Each path below is one point turned by a fixed rotation once a step. After each direction that follows a path, write how fast that rotation turns it, in degrees a step (0 if it stays still).
Each turn is a multiple of 5 degrees from 10 to 175, or 0.
Each row of a path follows its step; steps can be skipped.
Rotation 1:
step 0: [  5  27  13  34  -8  -1  30   5  14  21  -7 -16 -42   3  11  17 -13  28
  24  13  39   9   8   1   9 -25  24  43   2 -22  28 -25 -19   4  44 -12
   9   5 -10 -49  36  37  21 -19  -2   6   0  -6  16 -15   8 -22  24  -1
  18 -11  19]
step 1: [-15 -11 -24 -37  10 -31  18 -10  31  -6 -10  -7 -19  24   2  35  26 -37
 -21  18 -12  -4 -10   7 -15  40 -20  -8  23  -6  -3  -4 -21 -38  -1  27
  24  26   9 -38  10  -9  19  21 -21  37   1 -15  41  11  14 -21  32  23
 -18  -1   3]
step 2: [-10  -6  11 -13 -21  41 -14   0  -9 -11  25  -9  25  27  24   4  14   1
   4 -17   9   0   4  11 -46  66  13  18 -17   0   0  17 -22 -18  -4  31
  -5   7   4  -6  -7 -24  -4 -11  15 -29  14  55   5  24 -23  -7  16 -35
  16  21 -40]
step 3: [  2 -31  -7  19 -13  20 -36  21 -28   1  22 -13  18   3  15  47 -13  19
  -9  11  -5  -6   6 -34   6 -33  -3  18  -1  47  26   1 -17   5 -22 -44
  22  37   2  12  21 -31 -14   6 -16  21  21   0 -43 -17 -22  -8 -19 -24
  -7 -24 -16]
step 4: [  2   4 -14 -26   1  19   0  24 -15 -40  15   0 -29 -21 -16 -22 -29  25
 -18  18 -16   4 -20 -12  17 -26  -7 -27   0 -53  29  27  -8  13  22   4
  11  19   7   2  -5  -3  30  45  39   4  31 -22   9 -37  20   4 -14 -40
  -9   4  19]
step 5: [-14 -10 -12 -24  11   7 -16 -36  13   8 -29   3   3 -31  -4   5 -19  -2
  -3 -24  24 -17   0  -2  37  15  20  -9  -8 -22  27  -3  25  37  41  20
 -39 -13  12 -18  67  33 -19   5  -6  15  -8  17  29  -3  -6 -27  -1   9
 -32  21 -18]
step 6: [ 16  30  15   5  24  -4  39 -45   3  15 -16  14  -5  27  22  25 -29   3
   8  23   9   6  -5 -13 -23  22   4 -10  17 -28 -11 -14  36  -3 -28   6
  14  26 -20 -29  -2 -16 -46 -26 -11  14  23  -8 -35   1   3 -39  26   5
   2  44   0]
step 7: [ 21 -44 -21  53  19  33  28   6   9  -9  -9  21 -11 -39  -6  -6  49  12
  10  24  26  -3  -8   4 -56  31  25   3  -4  10  -5  24 -12 -22 -21 -18
   5   7  26  -8 -21 -26  18  13   1  16  -3   5   8   4 -26 -19   5   6
 -15   6  23]
step 8: [-35 -29  14  14  -6  30  -2  25 -28 -45 -21 -30 -34   6   9  37  24   0
  10  12 -13 -20  14  -9  -6 -14  26  -3  41  28 -13 -13 -10 -23  37  18
   7 -42   5  26   4  -9 -22  19 -13 -21  16   7  10 -30   9  26 -14 -14
  10  15 -29]
step 9: [  3  28 -11 -28   0  -1   2  -7  -3  15  12 -26   0   7 -30   6 -27 -50
  15  24 -16  28 -17 -27  -4  14  13   6  10  19  15  -3  17  20 -30  -8
 -32   0   0  59  25   0  29   2  17  30  41   6  13 -21   8  39 -16 -31
 -23  -1 -21]
step 10: [ -5  23  13   8  12 -20 -20   6 -13  32  -4  -7 -27 -43  26 -44 -14  26
  14  29   4  11   4   2  47  10   0 -44 -22  14  19   7  -1   1  -4  17
 -51  14 -34 -18  -7  -3 -22  17  25  14  41  25  -3  20 -17 -27   0   1
  11 -18  -2]
step 11: [ 20 -12  15  42  20 -10  21  -8  58   4   4 -23  30 -33  -4  14  -9   3
 -24  16  -7  -5 -12   0  42  -5  11  -1  29 -26   6  10  23  11  22  32
  33  11  16   8   8 -32 -49   3  -8  13 -20  28 -11   9   6   8  21   9
  10 -13  41]
Directions:
[  3  13  -2   4  -4   2  -1   0   3   5  -7   4   4  -8   3  -4   0  -2
   7  -3   8   3 -11   5 -10  -3   0   9   1   2   5  -1 -11   8   8   3
   2   4  12   6  -1   5   4  -3   0   4  -3   6   3   3 -13   1  -8  -7
  -5   3   2]	155
[  5  -5  -7   1   7  -6  -5  -2   8   2   5   6  -2  -2  -2  -2 -12   2
  -6   7   5   6 -13   4   1  -7   1  -6  -9  -1   5  -3   9  10  10   0
   6  -3  -7  -3   2  -1  -3   1   4   1  -7   1   0  -3  -3   1  -1   7
  13   6  -7]	60
[  5  -3  -7 -15   8   6   1   2   3   0   5  -2   1  -5   1 -12  -3  -6
  -8   7   2  -3  -2   5  -5  -6   0   1  -3  10   2   5  -6 -10  -1   3
  -8  -3   4  -1 -15   6   2   1   6  -1   5  -2   0  -1   5 -12   2   3
  -6   5   4]	130
[  1   2 -13  -3  -1  -1   4   9  -1   3  -5  10 -12  -6  -7   3  -5   5
  -3  -3  -6   6  -4  -2  -3   7 -10  -9  -3 -10  -3   2  -9  -5  -6  -4
  -1  -4  -7   0  -9  -1   3   5  -5  10   4  -2   2   6 -10   4   2   0
  -3  -5   0]	125
[-10  -2   0 -10  -1  -1  -7  -2   1   3  -9  -3   1  -1  -4   8  -1  -2
   5  -6   0  -2 -14   5  -2  -4   2   2  11  -6  -1  11   7   0  -3  -1
  -9   4   2   8  -1   1  10   0  -4  -8   5   2  -4   3  -1  -4  11   7
  10   2  -7]	100
